Families of rows that turns and mirrors carry onto each other, the same ones carrying the whole set onto itself: the rest of each named row's family, in list order
5 families of 8 rows
Q_335: .07; -.51; -.16; -.08; .08; -.15; -.19; -.04; .28; -.21; -.16; .04; -.27; -.06; -.04; -.02; -.06; -.26; -.06
Q_227: -.21; .01; .11; -.18; .02; -.01; .04; .30; .14; -.05; -.10; .47; -.16; -.07; -.13; .53; -.04; .18; -.01
Q_844: .01; .01; -.36; .00; -.13; .22; .21; -.07; .46; -.07; -.23; .15; -.43; -.20; .22; .14; -.11; -.11; .02
Q_623: -.38; .08; -.28; .09; .07; .02; -.05; .24; .27; .09; -.19; .35; -.07; -.10; -.17; .14; .43; -.07; .04
Q_238: -.24; .17; -.38; -.04; .12; .17; .05; .20; .33; -.26; -.58; .02; .07; -.18; -.27; .14; -.14; -.07; .16
Q_47: -.26; -.13; -.28; -.20; .15; .11; .10; .30; .44; -.35; -.38; .01; .08; -.12; -.36; .15; -.14; .06; .20
Q_195: -.10; -.42; -.28; .11; -.12; -.15; -.14; -.02; .23; -.11; -.14; .04; -.31; .07; .13; -.01; -.18; -.12; -.10
Q_689: -.06; .02; -.35; .02; .19; .05; -.33; .29; .40; -.13; -.18; .40; -.02; -.26; -.22; .15; .38; -.10; .06
Q_306: .09; -.08; -.22; .01; -.26; .26; .03; .06; .56; .15; -.18; .20; -.36; -.30; -.05; .17; -.07; -.08; -.20
Q_440: -.17; .10; -.39; .09; -.10; .06; -.33; .30; .32; .06; -.22; .48; -.07; -.15; -.07; .03; .27; -.16; .05
Q_315: .14; .20; -.10; .30; -.19; -.04; .01; .12; .32; .13; -.16; -.18; .01; .02; .01; .23; -.26; .14; .03
Q_717: -.20; .06; .01; .12; .15; -.08; -.11; -.21; -.02; -.02; .21; -.04; -.12; -.16; -.06; .14; -.12; .00; .15
Q_880: .17; -.14; -.23; -.10; .13; .12; -.21; .42; .26; -.25; .03; .20; .32; .00; -.25; .25; .05; -.12; -.01
Q_643: .06; -.21; -.11; -.17; .16; .00; -.35; .19; .26; -.06; .11; .21; .31; -.07; -.34; .35; .01; -.16; .04
Q_68: .02; -.39; -.22; .11; .17; -.23; -.23; -.12; .42; -.18; -.26; -.11; -.11; -.01; .02; -.07; -.14; -.06; .10
Q_824: .09; -.12; -.34; .14; -.34; .18; .04; .12; .47; .05; -.25; .03; -.27; -.07; .07; .16; -.28; -.03; -.22
Q_53: -.08; -.19; -.12; -.09; .15; -.02; -.29; .30; .29; -.17; .14; .22; .34; -.14; -.08; .34; -.02; -.23; .25
Q_706: -.31; -.07; -.33; -.01; .01; -.05; -.32; .17; .37; .10; -.17; .33; -.11; -.22; -.29; .17; .35; -.23; .06
Q_463: .33; .21; .01; .16; -.07; .03; .02; .17; .29; -.10; -.30; -.06; -.01; -.05; .03; .10; -.34; .20; .07
Q_681: .12; -.24; -.32; .04; .06; -.16; -.15; -.03; .32; -.25; -.11; .05; -.24; -.01; .23; -.10; .03; -.23; .21
Q_124: -.10; -.14; -.24; .08; -.20; .17; -.06; -.11; .45; .03; -.12; .26; -.46; -.29; .10; .22; -.26; .10; -.13
Q_579: -.26; .12; -.30; -.08; .29; .19; .04; .14; .43; -.23; -.44; .16; -.04; -.32; -.35; .25; .12; .02; .11
Q_599: -.24; -.01; -.31; -.20; .05; .11; -.04; .21; .49; -.19; -.47; .00; -.04; -.29; -.45; .31; -.11; -.09; .13
Q_345: .05; .08; -.07; .11; .05; .00; -.03; -.16; .17; .00; .29; .11; -.04; -.04; .23; .13; -.11; .03; .25
Q_851: .12; -.30; -.09; -.19; .09; .06; -.30; .24; .28; -.11; .05; .41; .31; .04; -.11; .17; -.14; -.05; .03
Q_769: .05; -.36; -.24; .10; .08; -.08; -.13; -.02; .27; -.18; -.24; .09; -.16; .05; .12; -.28; -.05; -.13; -.01
Q_309: -.37; -.11; -.31; .01; .05; -.04; -.19; .27; .34; -.05; -.24; .36; -.08; -.24; .00; .28; .29; -.36; .12
Q_243: -.14; -.03; .12; -.24; .33; .01; .06; .11; .31; -.17; -.27; .31; .00; -.16; -.28; .48; -.07; .23; .09
Q_478: -.20; .06; .17; -.13; .06; -.04; .07; .26; .33; .07; -.15; .30; .11; -.16; -.05; .64; -.10; .03; .18
Q_57: -.17; .07; .13; -.20; .07; -.04; -.02; .14; .19; .03; -.18; .26; -.05; -.16; -.31; .65; -.14; .09; .01
Q_927: .44; .07; -.13; .18; -.04; -.05; -.18; .14; .43; -.11; -.31; -.13; -.02; -.11; -.01; .30; -.28; .05; -.01
Q_690: -.01; -.03; -.25; .08; -.21; .27; .11; .04; .44; .00; -.30; .24; -.37; -.19; .11; -.05; -.22; .09; -.11
Q_977: .07; -.18; -.03; -.19; .25; .07; -.30; .24; .31; -.16; .13; .48; .15; -.15; -.21; .33; .06; .08; .03
Q_712: .36; .14; -.02; .02; -.03; -.01; .18; .04; .45; -.06; -.25; -.09; -.06; -.02; .14; .27; -.23; .08; .19
Q_987: .28; .27; -.01; .16; -.07; -.03; -.04; .15; .43; .03; -.23; -.23; .01; -.19; -.19; .20; -.18; .09; .19
Q_231: -.10; .15; -.15; .32; .10; .05; -.11; -.27; .12; .15; .14; .03; -.04; -.15; .08; .21; -.06; .04; -.02
Q_768: -.02; .08; -.04; .23; .11; .03; -.09; -.13; -.06; .00; .16; .11; .00; -.02; .13; -.01; -.13; .07; .02
Q_932: -.24; -.07; -.27; -.16; .07; .18; .13; .28; .56; -.19; -.46; .07; .09; -.28; -.17; .41; -.11; -.22; .15
Q_462: -.26; .03; .15; -.20; .16; -.02; .13; .03; .09; -.01; -.29; .35; .01; .01; -.10; .44; -.22; .14; .02
Q_56: -.16; -.07; -.15; .25; .01; -.13; -.11; -.12; .05; -.03; .12; -.15; .00; .07; .05; .06; -.25; .04; .10

The rest of the family of Q_462: Q_335, Q_238, Q_306, Q_440, Q_717, Q_851, Q_987
The rest of the family of Q_880: Q_227, Q_623, Q_47, Q_68, Q_124, Q_927, Q_231
The rest of the family of Q_57: Q_643, Q_706, Q_463, Q_599, Q_769, Q_690, Q_768
The rest of the family of Q_56: Q_195, Q_689, Q_315, Q_824, Q_579, Q_243, Q_977

